In the rows, 128 means zero.
One hidden turn or mirror swaps the rows below in pairs. Which row is each named row swapped with?
The rows were stretched afterwards, more along some directions than others.
Robuk: [126 117 120  94 139 114 113 119 139 131 133 112 119 142  96 132 121 112]
Gozu: [109 161 112 154 115  96 113 155 134 135 100 116 137 140  90 102 165 112]
gusa: [102 168 116 139 117 101 102 159 123 134 127 112 159 131  83 111 167 123]
Katos: [116 105 139 129 147 130 121 126 142 129 149 133 156 155 144 119 157 128]
Zoraf: [125 108 119 118 157 150 133 109 133 132 150 130 128 155 156 114 130 144]
Zeti: [120 204 123 180 110 126 125 165 109 130  95 125 123  82  90 107 145 111]
zurim: [131 123 101 133 143 141 146 101 126 151 138 122 139 136 153 107 130 137]
tup: [129 119 133 105 127 124 139 109 122 143 105 116 104 114 113 113 118  93]
Ruruz: [102 142 126 111 127 118 131 101 126 145 123 121 112 111  97 135 130 101]
Zur: [135 153  84 134 131 136 126 117 124 126 158 124 132 144 143 124 127 114]
maz: [ 94 180  84 143 145 137  96 114 126 142 210 141 131 141 107 125 143 121]
zabi: [100 139 105 114 131 153 106 115 139 140 179 125 134 148 133 155 140 106]
vevu: [107 122 129 110 107 122 111 110 129 138 122 128 118 129 102 150 128  95]
bidek: [117 183 100 143 133 150 110 132 125 121 173 144 128 127 131 145 126 137]
Betu: [108 176  83 139 125 146  89 114 126 131 188 149 126 145 123 135 136 116]
Lekam: [103 177 116 182 118 112  94 161 110 125 125 119 131 120  89 128 195 127]
vib: [115 190 110 182 110 112 111 156 119 139 101 118 133 123  92 105 164 105]
tef: [137 159 126 170 105 107 115 171 121 112  89 128 138 110  99 116 155 117]
rodef: [126 189 110 172 110 108 127 146 106 129  95 107 131 102  93 105 160 107]
gumu: [ 86 180 114 153 121  87  84 161 127 150 140 126 154 131  73 117 179 135]
zukat: [ 97 119 107  86 120 127 116 107 140 178 137 110 118 133 101 141 121 120]
Peg: [ 94 163 100 124 136 131  95 116 122 151 190 143 129 143 127 132 139 107]
Div: [121 149 111 110 149 139 130  93 128 165 146 111 115 117 115 128 118 122]
Nopi: [107 117 140 127 130 138 120 134 123 142 147 134 145 136 145 122 149 146]
lon: [ 99 174  85 141 141 130 111 104 129 156 200 136 135 137 104 135 126 129]
meru: [126 170 124 161 112 113 129 159 139 117 102 126 118 108 112 137 152 129]
zona: [119 105 121 126 155 133 128 103 140 126 150 136 140 163 152  97 144 132]
Reb: [105 108 126 130 144 144 124 109 126 144 156 129 143 149 148 108 151 141]
Gis: [120 111 147 106 130 118 136 113 152 129 118 138 104 125 123 141 124 119]
Ruru: [107 130 130  95 124 136 122 101 132 144 125 130 108 125 106 126 125  95]
nos: [117 129 119 115 137 135 116 116 126 132 144 128 102 116 100 136 141 117]
fadiz: [104 188 120 159 127  89  98 150 135 145 124 124 130 126  91 124 171 123]
fup: [ 88 132 120 114 168 135 128  94 132 140 171 131 111 123 104  98 151  93]
sal: [115 147 119 146 112 108 104 157 122 126  98  91 146 140 101 132 169 127]
velis: [103 164 107 171 145 137 134 144 120 136 129 108 124 111 113  85 178 107]
rap: [ 95 118 120  85 124 116 117 103 144 146 126 123 114 147  98 128 132  97]
Dufo: [100 101 121  88 126 118 121 102 138 169 133 103 133 153 102 125 122 103]
Konil: [124  90 130 108 141 127 132  95 127 132 145 131 141 165 162 115 134 118]
Pir: [113  99 123 115 152 131 129 101 140 143 158 136 142 153 153 112 138 135]
fefib: [129 131 118 121 131 126 139 120 124 156 101 116 106 104 108 126 107 118]
zuro: [125 117 126 138 146 140 134 108 135 142 145 137 132 152 154 124 117 140]
pid: [117 149 131 133 128 132 141 108 123 151 110 128 108 100  99 113 110 100]
pizol: [101 162  87 132 135 139 106 120 133 145 184 133 129 140 132 135 138 118]
nali: [ 98 182  83 149 147 136  96 120 126 134 193 134 130 155 118 133 145 128]
Nuv: [127 124 118  84 121 144 140 108 144 158 104 105  94 110 129 146 116 120]
pon: [139 168 125 167 119 113 139 173 119 129  81 116 121  94 104 103 145 116]
Tada: [112 113 120 140 131 138 109 104 129 141 150 141 141 165 150 114 146 129]
Peze: [114 189 116 156 124 134 109 154 111 153 123 104 129 108 116 125 159 126]
pego: [ 98 157  85 128 138 144 101 106 136 136 186 132 122 160 133 129 139 107]
Vav: [113 204 110 168 118 107 107 166 108 131 111 123 128  91  83 126 153 126]

gusa swaps with Dufo
pid swaps with Zeti
meru swaps with Gis
Div swaps with Peze

